In the rows, zero is written as 128.
One turn sends every row of this set to another row. A few are shown first. Where does it send the rows asked after them?
sif: [107 132  64 134 156 136 127 132 129 134 115 137 102 134]
Fum: [116 134 124 114 153 111 134 152 102 128 139  98 111 151]
Zol: [110 138  66 142 156 133 121 129 130 133 116 138 101 137]
fired: [110 137  70 138 156 142 126 131 136 134 113 136 103 135]
sil: [110 137  69 144 160 142 131 126 131 125 115 134 106 130]
fota: [112 139 123 105 154 116 134 150 108 122 145  97 115 146]
ped: [163 137 108 135 141  94 137 126 143 122 131 132 140 120]
topo: [160 133 107 140 140  85 132 129 148 130 127 128 132 123]
Minel: [156 133 110 133 141  91 135 134 152 129 129 129 136 112]
fubok: [111 134  66 136 155 140 125 123 132 127 116 137 104 134]
nav: [120 133 122 113 146 125 135 153 103 120 140  95 117 150]
bovu: [119 131 124 106 151 119 136 146 101 125 141  99 115 148]
zave: [119 130 119 106 151 107 135 152 104 124 139  96 117 151]
Firu: [162 127 107 133 140  91 136 124 147 124 127 130 135 119]
ran: [159 133 100 132 141  86 139 126 154 129 129 131 132 123]
ropoz: [117 133 125 111 152 115 132 153 100 124 134  99 122 151]
Mato: [106 137  65 137 156 135 118 133 133 125 116 136 110 128]
razul: [159 136 107 137 144  87 135 122 152 125 127 126 137 124]

bovu goes to fubok
zave goes to sif
And these:
Zol goes to topo
ropoz goes to fired
fota goes to Mato
ped goes to nav

One turn sends every row of this set to another row. A few are shown first. Where does it send the rows asked after them?
tiri: [124 130 131 149 130 131 127 112 127 129 148 149  93 145 111 153 130 111
 137  99 116 129]
kefuf: [147 129 109 135 125 139 136 114 147 159 114 127  52 148 127 137  97  92
 162 122 122 106]
betu: [135 125 124 131 136 137 138 108 123 139 140 133  93 162 114 130 118  89
 140 105 121 176]
dunef: [153 121  78 134 127 141 148 138 165 165 106 123 133 154 129 135 103 103
 145 128 129 158]
vop: [152 130 130 137 113 129 126 111 140 149 143 127  85 150 127 135 121  93
 133 106 102  89]
suzo: [122 118 119 141 127 133 140 120 122 144 130 128  64 131 118 156 122 118
 142 121 124 120]
Ruv: [149 128 105 122 132 133 140 125 202 161 153 124 118 144 133 137 103  88
 144 117 121 131]
gel: [132 133 117 129 130 140 139 114 164 143 129 123 155 105 134 134  90 106
 155 126 124 124]
Vul: [131 130  97 139 149 143 140 115 105 151 130 119  89 160 126 128  89  85
 166 141 128 108]
mok: [124 148 107 129 151 143 145 117 119 136 144 139 109 184 124 125  94  84
 165 115 128 120]
tuvoz: [134 119 113 128 137 131 146 120 175 155 117 103 144 125 119 136  96 115
 162 134 132 127]
tebo: [129 124  99 129 157 123 136 131 109 123 119 119 113 147 126 126 116  94
 155 114 123 162]
palop: [133 126 106 146 113 132 145 142 175 150 119 111 143 129 134 151 115  97
 136 135 129 117]
Kovef: [134 134  95 133 134 134 133 109 140 133 150 140  70 181 115 137 104  80
 154 121 118 144]
Ribi: [137 139  97 139 120 135 139 123 174 183  91 132 113 125 137 136 111  82
 143 120 127 129]
gonar: [127 129 113 126 120 126 139 122 180 169 105 119 126 133 130 125 134  86
 135 116 110 120]
Zit: [142 118 127 128 130 126 126 120 112 134 140 114  85 160 123 131 113 100
 135 123 100 101]
vok: [132 134 104 132 140 137 128 128  90 125 126 133 114 168 121 128 100 102
 145 118 130 130]
sipa: [117 120 107 115 136 159 138 105 165 138 124 119 126 121 133 124  89  99
 176 136 106 131]
Fove: [149 123 108 156 119 143 133 115 189 157 122 115 109 118 132 135  95  78
 153 141 126 114]
Zosi: [154 135  96 148 139 147 133 130 149 165 134 139 137 111 149 141  90 105
 139 128 129 111]
letuf: [145 134 120 138 101 138 147 122 190 161 140 125 127 134 135 144 104  85
 138 122 125 110]
difod: [142 136 106 133 119 129 133 117 125 143 171 140  84 168 129 143 116  87
 124 115 112 122]
kem: [147 149 120 140 123 141 128 102 156 138 130 152  86 172 118 137 100  83
 163  93 115 125]
lel: [144 145 124 139 122 144 124 106 114 130 138 153  98 173 123 139  91  86
 150 104 110 134]
dadun: [129 127 101 130 133 140 135 125  87 133 120 123 106 169 118 132  96 107
 154 125 133 133]
bev: [130 133 104 114 128 124 154 139  99 139 131 125 121 150 137 140 117 104
 139 105 128 155]
kap: [127 131 107 121 134 138 136 130  85 129 127 125 108 160 126 128 101 107
 144 123 128 123]
sativ: [135 136 116 135 129 140 140 122 208 141 130 131 115 139 130 128  98  78
 159 123 125 126]
rif: [145 138 107 139 144 130 143 128 172 156 120 130 150 123 129 143  88 111
 157 122 144 133]
rosu: [144 121 105 131 138 136 147 125 177 165 133 118 148 168 114 140 108 116
 153 118 126 131]
Kufo: [118 133 111 140 122 141 139 132 186 127 121 124 148 137 132 142 109  88
 155 126 121 135]
Mizon: [136 121 114 130 133 143 142 113 108 150 127 123  68 129 131 133 104  91
 139 123 129 164]
Teb: [127 130  96 153 126 143 137 135 176 142 106 122 128 117 139 147  94  86
 157 142 133 132]
tig: [148 135  89 140 128 147 127 129 152 139 126 143 149 118 149 126 102  89
 132 119 108 146]
Mut: [146 119 102 133 131 144 125 105 195 154 143 117 111 125 129 131  93  77
 157 133 110 136]
vopod: [137 121  98 139 126 131 137 122  86 143 121 113 116 133 128 141 109  94
 147 124 123 154]
dudo: [124 131 114 152 132 142 134 108 132 137 125 149  72 149 106 158 109 108
 160 110 131 148]
Batap: [146 122 125 132 133 129 140 126 110 154 148 125  88 139 130 135 126  99
 114 109 124 149]
vin: [156 129 101 133 114 143 137 115 182 173 151 125 114 118 141 147  89  84
 140 128 119 125]
fode: [145 131 106 128 137 136 140 130 121 149 117 131  61 171 129 141  87 101
 156 125 130 126]
beb: [136 123  94 135 121 135 131 109 120 145 150 122  58 148 128 139 102  82
 140 141 112 122]
Pegiz: [128 110  94 109 121 143 145 129 158 140 115 105 131 128 138 117 114 102
 142 137  98 138]
Notod: [126 142 110 140 122 141 127 108 178 158  99 139 131 127 132 124 118  71
 148 113 110 136]
fopu: [134 137 111 131 129 136 145 117  99 152 153 122 117 168 131 135 105  91
 142 124 121  94]

fopu goes to Vul
vok goes to kap
And these:
Notod goes to gonar
vin goes to Mut
Pegiz goes to dunef
vopod goes to tebo
betu goes to Batap
dudo goes to tiri
Kufo goes to palop
rif goes to gel
kefuf goes to kem
fode goes to lel
rosu goes to Zosi
difod goes to beb
Fove goes to sativ

One turn sends every row of this set to another row. A few are shown first. Where does it send the rows asked after them?
Gul: [118 154 137 113 134 124 131 156 143 122 145 125 125 111 103 169 155 120
 123 124 127 139 133  98 131 107 120]
Kobi: [ 89 174 131 112  65 148 136 163 133 119  97 144 138 134 103 121 136 121
 122 121 146 102 136  93 127 135 116]
Rifil: [112 166 128 112 121 138  97 110 125 114 130 148 118 138  86 120 168 118
 152 164 141 141 113 103 137  99 114]
kipu: [ 84 154 150 102  99 113 121 157 120 130 106 142 107 159  92 102 161 113
 130 137 119 150 157 102 115  92 114]
zafu: [ 79 167 131 125 129 120  89 138 135 107  96 144 102 153  68 148 177 108
 135 140 139 139 142 115 140 121 110]
mobe: [ 73 146 143 121 125 138 130 159 123 117 116 132 104 138  78 158 182 112
 130 126 173 139 128  91 124 146 117]
Zedab: [112 149 124 135  98 138 137 161 128  88 116 135 117 151 102 134 160 114
 115 119 140 126  94  94 131 150 122]
Luv: [ 78 169 121 137 104 137 126 175 148 116 116 127 156 117 113 127 159 113
 108 149 148 123 122  94 133 114  93]
Fase: [ 83 169 135 128  94 133 146 170 139 104 111 160  99 166  77 152 152 104
 120 135 162 134 132  93 141 131 118]
Nube: [ 99 172 113 115  94 135 115 144 134 112 142 140 108 165  79 126 177  98
 109 156 156 103 158  84 140 117 120]
Mabus: [107 178 135 110 106 146 119 148 116 132  81 163 127 129 120 126 164 110
 133 142 143 151 146 133 137 127 110]
giv: [ 98 123 130 152 116 148 128 146  99 142 122 116 128 131 103 118 158 106
 125 151 142 145 147  97 127 131 136]
Besek: [ 77 143 140  88  91 112 120 156 127 119  95 128 124 166 111 140 126 116
 137 122 133 133 129 112 140 129 124]
felen: [ 68 156  96 120 121 130  92 139 122 151 113 142 107 114 103 145 157 114
 129 122 153 132 129 106 137 105 127]
Gipe: [ 95 160 121 127  84 134 119 143 125 121 115 160 121 151  86 181 158 109
 144 136 160 102 157 105 127 108 124]
Tazat: [ 86 155 128 101 116 126  88 154 131 153 121 135 119 168 103 131 166 106
 159 111 137 133 133  97 130 101 124]
Duse: [111 141 153 101 120 141 125 136 127 105 153 137 130 134  87 134 137 125
 114 153 113 128 131 105 136  96 127]
Kare: [115 148 156 131 121 150 135 155 121 106 129 137  95 148 113 130 144 116
 102 134 138 128 136  77 131  95  99]
tur: [ 91 135 117 139 120 151 122 118 132 105 130 146 117 146 120 116 183 108
 124 159 144 132 173 105 141 121 123]
Peze: [118 149 117 100 121 143 125 156 146  93 125 146 147 151  96 134 161 118
 153 164 130 117 134  96 151 114 142]
fumus: [ 93 119 109 109  67 144 124 155 126 100 146 147 108 135 116 142 139 118
 126 143 129 125 154  95 126 124 113]
nelel: [113 136 105 142  83 129 125 141 123 121 116 129 134 126 118 136 159 127
 147 152 129 157 147 104 134 149 126]
Zokin: [ 92 133 131 112  93 131 126 143 121 110 143 152 119 171 115 118 152 132
 135 123 149 112 130  83 123  87 141]
livo: [ 64 141 129 110  77 137 129 107 127 138 121 141 121 131 105 137 164 122
 136 147 115 130 144 100 127 146 119]
Murug: [114 157 122 101 105 136 120 152 131 125  96 144 121 108  87 145 143 120
 145 142  92 142 130 106 132 116 117]
nove: [ 71 166 129 116 104 146 109 150 120 115 108 148 127 108 118 112 174 100
 114 159 158 103 146 109 120 120 101]
Kaze: [ 77 150 131 140 113 142 100 175 122 147 139 151 123 159 105 119 152 111
 122 122 133 133 104  93 130  99 131]
bafik: [ 67 153 137 107 129 146 104 139 118 129 121 125 126 131 106 121 172 142
  93 155 143 128 147  86 145 112 104]
vopa: [114 139  87 123 103 147 128 160 129 134 103 119 146 141  86 142 160 103
 136 115 141 147 134 111 136 119 125]
bil: [ 97 173 141 134 105 140  99 155 143  85 117 162 111 126 111  94 144 109
 135 139 146 129 141 116 130 131 115]

mobe goes to Gul
Mabus goes to Besek
Kobi goes to Zokin
And these:
vopa goes to Zedab
kipu goes to livo
nelel goes to Fase

One turn sends every row of this set to another row. A few are shown first. Where does it send the rows asked after them?
bap: [132 113 114  99 130 104 127 147 125 120 129  90 107  81 113 103 146 116]
Sibo: [ 96 121 108  92 140 143 130 156 126 130 103 127 161 106 138 124 125 110]
zali: [110 125 103 100 143 104 125 140  90 117  99 143  91  90 102 118 106 121]
tif: [124 151 116 136 113 119 133 138 124 115 135 110 122 122 132 118 149 119]
Vutas: [114 136 133 118 152 117 154 170 125 156 105 112 120 120 126 117 105 103]
nafe: [ 98 135  95 119 136 122 119 138 102 115 122 127 131 125 156 124 145 114]
mego: [129 111 106 116 164 116 148 162  98 125  97  95 109 105  96 118 110 123]
pabu: [128 117 120 110 126 103 128 127 141  99 116 115  95  88 137 110 138 114]
pipek: [128 131 104 126 105 107 139 136 150 125 122 104  98 105 131 117 131 105]
zubod: [ 88 132 127 111 138 119 115 141 108 148 107 128  84 118 130 115 108 109]
Pip: [109 132 107 126 122 137 124 151 106 119 112 111 156 115 146 135 124 140]
Kisu: [126 127  90 118 113 108 134 130 118 102 127 112 107  94 132 104 148 105]
bivar: [122 141 115 143 142 128 151 153 118 112 105 132 106  96  95 101  99 112]
gegi: [ 92 130 115 104 131 139 144 144 116 136 118 113 161 112 135 123 117 140]
Noko: [118 115 108 124 129 114 117 140 103 113 143 125 108 128 139 100 133 128]
leno: [108 145 124 116 136 120 135 129 116 112 135 129 119 131 141 120 150 127]
Neza: [116 122 110  72 112 136 120 133 136 124 107 105 142  99 116 123 121 122]
guros: [104 139 121 121 161 132 106 149  99 143  90 124 101  83 105 122 121 123]
vetog: [116 115 111 106 132 121 123 140  80 115 102 114  82  89 115 115 112 136]
giri: [ 85 140 110 131 165 124 112 155 106 133  88 104 110  90 114 127 119 122]
Puse: [111 112 119  97 116 141 112 146 136 116  91 117 143  78 133 131 112 124]
guse: [128 125 101 102 101 111 124 127 148 121 122  98 118 108 128 108 125 110]
bive: [ 89 145 111 106 150  97 123 146 109 154 111 129  98 109 106 117 118 106]
zut: [104 127 122  94 143 143 127 148 114 122 120 146 148 126 127 116 134 130]
gulid: [109 116 111  88 104 141 125 138 147 132 102 113 119  85 108 118 114 119]
gedas: [112 130 104 122 163  99 143 176 119 153 108 108 125 118 109 108 112 116]
fol: [100 124 119 107 132 125 133 145 104 132 121 146 147 118 150 130 101 119]
seze: [114 108 103 113 147 121 126 140  88 119 100 123  86 108  99 112 100 124]
bokov: [121 121 110 118 148 103 115 141 116 104 119 122 112 115 152 122 157 121]
fidid: [110 132 117 118 164 107 153 158 113 153 100 104 114 115 108 128 104  99]
zib: [141 120 116 114 146 120 162 169  97 122 101  96 117  92 110 118 109 129]
vavi: [105 123 108  94 109 129 150 142 129 139 117 121 152  83 113 107 107 120]
remir: [125 139 110 142 155 119 132 149  85 126  92 125 107  80 117 130 110 126]
Goko: [121 132 110  88 131 133 125 138 116 112 108 118 152 124 142 144 128 128]
Tekup: [109 122 111  93 133 153 124 149 113 119  99 121 144 111 127 145 126 142]
boziz: [132 136 110 155 145 119 146 160 111 139 105 123 111  94 110 105 100 117]
vep: [123 114 103  90 118 129 144 149 142 117 109 111 137  75 113 103 126 100]
zan: [128 137 104 131 134 118 138 146 114 111 117 114 124 130 150 144 142 129]
kupu: [114 121 125  81 134 115 143 150 126 138 108 111 146  71 124 134 113 106]
nulig: [111 136 122 135 151 133 120 159 124 155 104 121 104  98  98  96 111 113]
riz: [127 131 128 106 107 122 120 135 152 113 114 116 110  85 118 114 137 102]
vef: [ 94 130 115 115 147 112 131 136 102 145 102 131  90 118 110 123  94 100]
ror: [102 155 104 143 144 115 144 139  90 119 101 119 107  86 110 129 109 119]
sazu: [106 125 121 130 163 135 120 167 133 126  93 116 109 100 100  99 109 113]
Sop: [133 133 101 118 120 107 128 132 126 107 123 112 129 131 154 129 131 116]
Fezom: [112 103 111  98 120 122 138 142 141 121 100  99 138  70 131 113 107 127]
Lanap: [135 109  96 116 154 107 145 170 100 117  97 123 119  98 105 109 100 131]
semaf: [122 117  96 116 114  90 138 135 132 122 115  98 116  71 137 113 129 111]

zubod goes to Vutas
kupu goes to bap
Fezom goes to pabu
And these:
guse goes to Sop
vep goes to Kisu
semaf goes to bokov
vef goes to fidid
guros goes to nulig
bive goes to gedas
pipek goes to zan
riz goes to tif
sazu goes to bivar

